In the data rows, 128 means zero.
Some points, each followed by its number:
[ 58  95 138  95 120 192  78  88  82 146  79 157 101 145  95 181 102 116 154 145 132 190 154 130] 0
[148 185 138 122 123  69 159 163 120  75 148 134 176 130 118 160 102 110 180 129  83 139 175 136] 1
[142 142 194 124  92 208 113  95 133  87 118  86  97 119 191 111 164 142  83 102 183  87 127 105] 2
[103 137 133  81 163 118  16  85 142 130 113 114 100 146 117 171 148  97 127 122 174  91 118 144] 3
[144  87 131 182 127 187  71 108 172 179 144  98 124 156 217 111 206  56 112 127 193 105  87 168] 4
[172  98 152 182 140 195  86 168 114  70  76  85 112 148 204 158 158 107  68  48 157 121 128 162] 5
[169 136 193 142 126 167 116 159  90 116 112 158 113 163 160 113 123 110 136 139 105 144 163 199] 6
[126 176  91 159 127 113 164 147 106 113 179 146 123 149 152 177 133 130 156 106 109  94 108  83] 7
[133 164 109 199 123 111 135 155 120 162 136  72 174 113  89 143 121 134 202 101 120 167 152 107] 8
[129  87 136 111 125 127 145 130 122 116 114 130 123 142 132 123  64 133  73 123 122  85  99 118] 9
[137 120 183 159 160 197 100 164 153 101  89  99 162 138 203 135 182 156  72 119 205 149 103  95] 10
[ 58  56 106 105  85 188  91  86  80 242  88 174 146 121  58  76 147  60 100 199 107 189  92 104] 11
[119 145 137 165 107  83 139 127  93 136 122 116 126 178 132 133 104 194 152 115 102 186 175 132] 12
[188  87 131 101 129 122 139 143 139 167  77 115 117  79 137 135  83 151 115 121 148 137  95 206] 13
[124 164 161  26 193 217 106  67  89 213   0  95  87 227  48 173 151 108 143  88  57 119  72 112] 14
[122 141 138 116 144 103 149 113 123  88 101 126 143 163 111 138  96 177 152  86 141 140 118  92] 15
[ 90 212 146  85  22 115 131 147 100  85 196 255 165  78  95 107 101  93 163 179 126  82 109 109] 16
[107 192 129 179 108 146  96 111 139  89 183 145 124 191 188 132 179 142 185  94 177 107 159 129] 17
[115 108  68  79  45 255  95 113  88 197 139 131 187 171  97 106 136  77 100 191  93 190 158 141] 18
[113 204 100 123 149  51 203 116 148 123 110 109 155 194 122 137 128 166 132  90 102 107 146 111] 19
New points follow, each followed by the number of its nearest point above, looking only along the 8 directions in which the numbered points spread most.
[144 131 115 201 118 100  95 133 155  47 150 148  98  98  93 146 172 152 170 151 159  42 130 178] 7
[165  71 142 131 153 140  60  88 141  91  88  96 140 170 210 108 194 124 112 152 110 111 119 158] 5
[197  43 124 166 192 175 163 131 239 135 210  65 177   0 174  75  76 112 169 124 214  83 125 146] 13
[ 60 119 137 125  63 213  95 144  51 181 131 186 195 135  68  47 133 115 166 184 153 181  89 125] 18
[143 159 128 140 120  76 128 127 127  86 164 177 110 146 121 199 167 194 104  77 109 155 111 158] 15
[131 171 122 153  84   0 152  71 149 104 109 159 106 155 183 145 123 150 101 135  74  81 122 162] 7
[119 169 106 125 147 101 120  82 108 136 129 132 111 164 132 124 129 192 110 171 135 143 130 137] 15
[113 146 129 121 133  97  93 111 113 132 148 136 113  96 106 118 123 111 143 159 134 111 106 114] 9
[130 141  96  88 116 125 114 128 120  88 136  77  94 153 121  67 155 141 145 182  93 120 152 117] 7
[210 125  71 179 200 142 183 162 253 102 169  31 135   0 185 115  93  77 144  75 175  88 171 133] 13
[136 167 154 109 116  82 139 114 133 105 140 188 111 172 149 102 137 137  90 192 139 101 163 114] 7
[180  93 135 154 149 203 122 154  82 114 111  76 107 113 223 103 175 154  28  92 118 134 151  92] 10
[107  59 137 105  89  91 125 139  85  91 139 128  72 130 131 174 148 140 152 195  97 142 135  86] 15
[211 107  94 148 200 120 219 204 255 154 177  62 137 106 197  76 155 126 155  67 145  95 159 160] 7
[153 128  71  99 185  52 155 107 184  64 176  96 149  64 124 163  89 130 178 180 126  87 120 126] 7
[ 98 170 112  87 155  93 152 129 160 101 128 116 196 142 130 111 167 154 164 111 150 120 149 102] 7
[191 126 102 134 135  84 188 150 235 147 140  98 147  25 156  77 147 116 201 147 156  73 122 137] 7
[163 112 103 123 126 106 237 125 255 108 221 154 154   0 123 102 114  20 145  82 162  73 164 109] 7
[ 89  46 124 116 132 117  58 128 131 146 137 159 111 110  76 115 117  79  76 160 113 191  93 155] 0
[ 98 126  91 139 148  63 133  64 209 110 143 144 106 101 119 174 127 137 190 138 146  95 133 121] 7
[150 172 155 143 127  79 129 117 109 127 136  90  66 138 201 113 120 141 117  99 128 158 125  69] 15
